Some points:
ndarray[-0.88  0.40  0.12  0.44 -0.10  0.50  0.28  1.45 -0.60 -0.68  0.90  0.26
        -0.93 -0.79 -1.33 -0.62  0.18  0.33  1.15  1.14 -0.41  0.29 -0.04  0.24]
ndarray[-0.36  0.60  1.33  1.19 -0.37 -1.45  1.14  0.91  0.31 -0.50  0.49  0.64
        -0.38 -0.28  2.03 -0.60  0.72  1.07  1.49 -0.18 -0.53  0.56  1.53 -0.39]
ndarray[ 0.26 -2.84 -0.74 -0.42 -0.76  0.60 -0.01 -1.76 -0.96  0.03 -0.96  0.57
         0.78 -0.45 -1.26  0.70  0.19 -0.25  0.59  0.34  0.34  0.74  1.93 -0.40]
ndarray[-0.82  0.00 -1.53  0.30 -0.73 -0.86  1.38  2.52  0.03  0.60 -0.67 -0.90
        -1.51  0.62  0.70  1.64 -0.23 -0.26  0.49 -0.43  1.42  0.77 -0.89  0.07]
ndarray[ 0.30 -0.01 -1.62 -0.83  1.68 -1.53  1.12 -2.23  0.25  0.76  0.27  0.03
         0.84  1.15  0.41  1.17 -0.81 -0.19 -1.17 -0.09 -1.75  0.90 -1.36 -0.06]
ndarray[ 0.69 -0.16 -0.23  0.59 -0.21  0.72 -0.69 -0.03  0.90 -0.07 -0.72  1.16
        -0.49 -0.07  0.02 -0.46 -0.43 -0.21 -0.64 -0.55  0.67 -2.50 -1.86 -2.81]
ndarray[-0.62 -0.18  0.25 -0.97 -0.50  0.16  1.00 -0.45  0.32  1.06  0.47  2.40
         0.87  0.81  0.52 -1.57 -2.44 -0.57 -1.23 -0.42 -0.53  0.23 -0.81  1.15]
ndarray[ 1.17 -0.04  0.07 -0.41 -1.92  1.97  1.03 -0.05 -0.10  0.32 -1.33 -2.42
        -0.33  0.58  0.38 -0.56 -0.56  0.38 -1.34 -0.41  1.62 -0.28 -0.09 -0.19]
ndarray[ 0.88  0.45 -2.09 -2.59  0.55 -1.94 -0.02  0.22  1.41  0.96 -0.51  0.16
         0.44  0.55 -0.23  0.31 -1.12  0.27  0.89  2.48  0.29  0.33 -0.30  0.54]
ndarray[ 0.50  0.47 -1.20 -0.28 -0.79  1.47 -0.65  0.19 -0.78 -0.08  0.66 -0.62
         0.76  0.15 -0.33  0.31  1.17  0.66  1.13 -0.51  0.23 -1.29 -0.24 -0.07]
ndarray[ 1.44  0.10  1.80  1.14  0.72 -0.53 -0.53  0.82 -1.53  1.22 -1.30 -1.05
        -0.09  0.42 -0.34  0.48 -0.22 -1.17 -0.50  0.32 -0.88  0.22 -0.13 -0.73]
ndarray[-0.22  0.35  0.38 -0.15 -0.17 -1.32  0.82 -0.10 -0.75  0.49  0.31 -0.21
        -2.18  0.52 -2.59 -1.32  0.15 -0.83 -0.01  0.97  0.18 -1.32  0.88  0.39]
ndarray[-1.44 -0.95  0.19  2.68  1.42 -0.20 -0.73  1.09  0.07 -0.01  0.46 -0.49
         1.20 -0.20  0.56 -0.21  0.39 -0.09  0.53  1.62  1.00 -0.57 -0.40  1.01]
ndarray[ 0.67 -0.66  0.13 -0.96 -1.92  0.21 -1.03 -1.41 -0.62  0.74  0.12 -0.90
        -0.03 -1.06  0.74  2.50  0.57  0.33  0.57 -0.12  0.88 -0.37  0.03 -0.02]
ndarray[ 0.93  0.81  0.61  0.11 -1.32  0.80 -0.26 -0.59  0.83  0.21 -1.09 -0.45
        -1.04 -2.46 -0.69 -0.42  0.14  2.11  0.37 -0.09 -1.44 -1.07  0.01 -0.49]
ndarray[ 0.03 -0.80 -0.54 -0.67 -0.01  0.16 -1.70  0.48 -0.32 -1.18 -0.05 -0.37
         0.84 -1.01 -0.05 -2.62  0.41  1.01  0.75 -2.14  0.49 -0.13 -1.20 -0.47]
ndarray[ 0.61  0.97 -0.24 -0.54  0.72 -1.06 -0.06 -1.38  0.93  0.02 -2.47  0.37
        -0.12  0.60 -1.30  1.12  0.12  0.00  0.45  0.55 -1.00  0.87 -2.18  0.74]
ndarray[-0.27 -0.09  0.35  1.02  0.06 -0.53 -0.48 -0.90 -1.34 -2.27  0.44 -0.11
        -0.06  0.93 -0.37  0.36 -0.99  0.74 -1.05 -0.04 -0.63  0.53  0.87  0.44]
ndarray[-1.40 -0.48  0.67  0.74  0.95 -0.10  0.26  0.31 -0.08 -2.31 -0.10 -0.31
        -1.05 -2.09  0.76  0.01 -0.53 -0.49  1.95  0.18  0.37  0.74 -1.36  0.19]
ndarray[ 0.02  0.15  0.53 -0.03 -0.59 -1.01 -2.53  1.16  2.22 -0.08  0.33  0.67
         0.60  2.14  0.89 -0.68 -0.74 -2.24 -0.41 -0.21 -2.28  0.28 -0.78  0.64]
ndarray[-0.72 -1.35  1.27 -0.18  0.32  2.08 -0.43 -0.82 -0.72 -1.35  1.58 -0.31
        -0.15  0.88  2.28  0.20  2.03  0.79  0.74 -0.02  0.33 -1.67 -0.07 -0.12]
ndarray[-0.20  2.12  1.84  0.21  0.37 -0.41 -1.00 -1.36  0.51  2.59  1.60  0.34
         0.92  1.02  0.86 -1.51  0.76  0.26  1.64 -0.73 -0.07  1.37 -0.40  0.05]
ndarray[-0.95 -1.21 -0.94 -0.31 -0.85 -0.28  0.53 -1.00  0.26 -0.20 -1.39 -0.97
         1.06  0.08 -1.27 -0.09  1.78  0.40 -2.02  0.36  1.73  1.04  0.51 -1.96]
ndarray[-1.38  1.82  0.42 -1.01  2.33  0.92 -0.73 -0.52  0.16 -0.58 -1.04  1.62
         1.62  0.28  1.10 -0.62  0.49 -0.62  0.53 -1.89 -0.40  1.28  0.36  1.15]
ndarray[-0.62 -1.31 -0.59  0.27  0.50  0.25 -1.57  0.99  0.57  1.31  1.44  0.83
        -2.22 -1.21  0.04  1.64  1.34  1.70 -1.33 -1.28 -0.78 -0.47  0.15 -1.16]
Along one direction, these points spread out more than along any other. Take the direction at right angles to it along which they spread out most. Go by this last direction. How many in every 100 of the points above lie lower along it than each point below? Answers are rounded to whole numbers. More than half of the points above lie lower than the first one.
ndarray[-2.54 -0.43  1.01 -0.56 -1.09  0.82  0.32  0.76  0.34 -0.63 -1.19 -1.77
         1.67 -0.47 -0.94 -0.65  0.36  0.04  0.11 -1.03 -1.69 -1.25 -0.10 -0.91] 60
ndarray[ 2.05  0.55  0.74  0.83 -0.48 -0.19  1.79  1.00 -0.95 -1.20  0.28  1.23
         0.83  0.32 -0.81  1.02 -0.82  0.62  0.25  0.19  0.96 -0.65  0.60  0.35] 40
ndarray[ 0.18  0.70 -1.08 -0.23 -0.71 -0.39 -0.07 -0.19 -2.21 -1.36 -0.29  0.80
        -0.83 -0.11  1.48  1.33 -0.25 -1.99 -0.97  0.95 -0.04 -0.12  2.17 -0.24] 36
ndarray[ 0.17  0.07 -0.87  0.67  0.41  0.77  1.59  1.51  0.29  0.26  1.60 -0.06
        -0.29 -0.76 -0.63 -0.91 -1.64 -0.75  0.68  0.02  0.15  1.51  0.43 -0.93] 52
ndarray[-0.36 -0.89 -0.84  0.16 -0.16  0.43 -0.29 -0.28  0.67  0.09 -0.69 -1.24
        -1.26 -0.91 -0.05 -0.42  0.79  1.10 -0.30 -1.30 -0.52 -0.37  1.18  0.05] 52
ndarray[ 1.34  0.95  1.91 -0.88  0.60  0.44 -0.32  0.64  1.99  0.54  1.99  0.42
         1.33 -0.04  0.00  0.40 -0.31 -1.37 -1.22 -0.20  2.57  1.71  1.19  1.77] 60
ndarray[-0.27  0.07 -0.22  1.72  0.69 -1.06 -0.36 -0.41 -1.56  0.17  0.34 -0.36
        -0.52  0.37  0.72 -0.07 -2.10  0.08 -0.09  1.06  0.84 -0.89  1.42  0.47] 52
ndarray[ 1.82  0.83 -0.90 -1.07  1.34  0.56  2.22 -0.56  0.46  1.11  0.51  1.06
        -0.26  0.51 -1.26  0.13  1.57 -0.87 -2.00  1.47 -1.09 -0.43 -1.05  1.69] 16
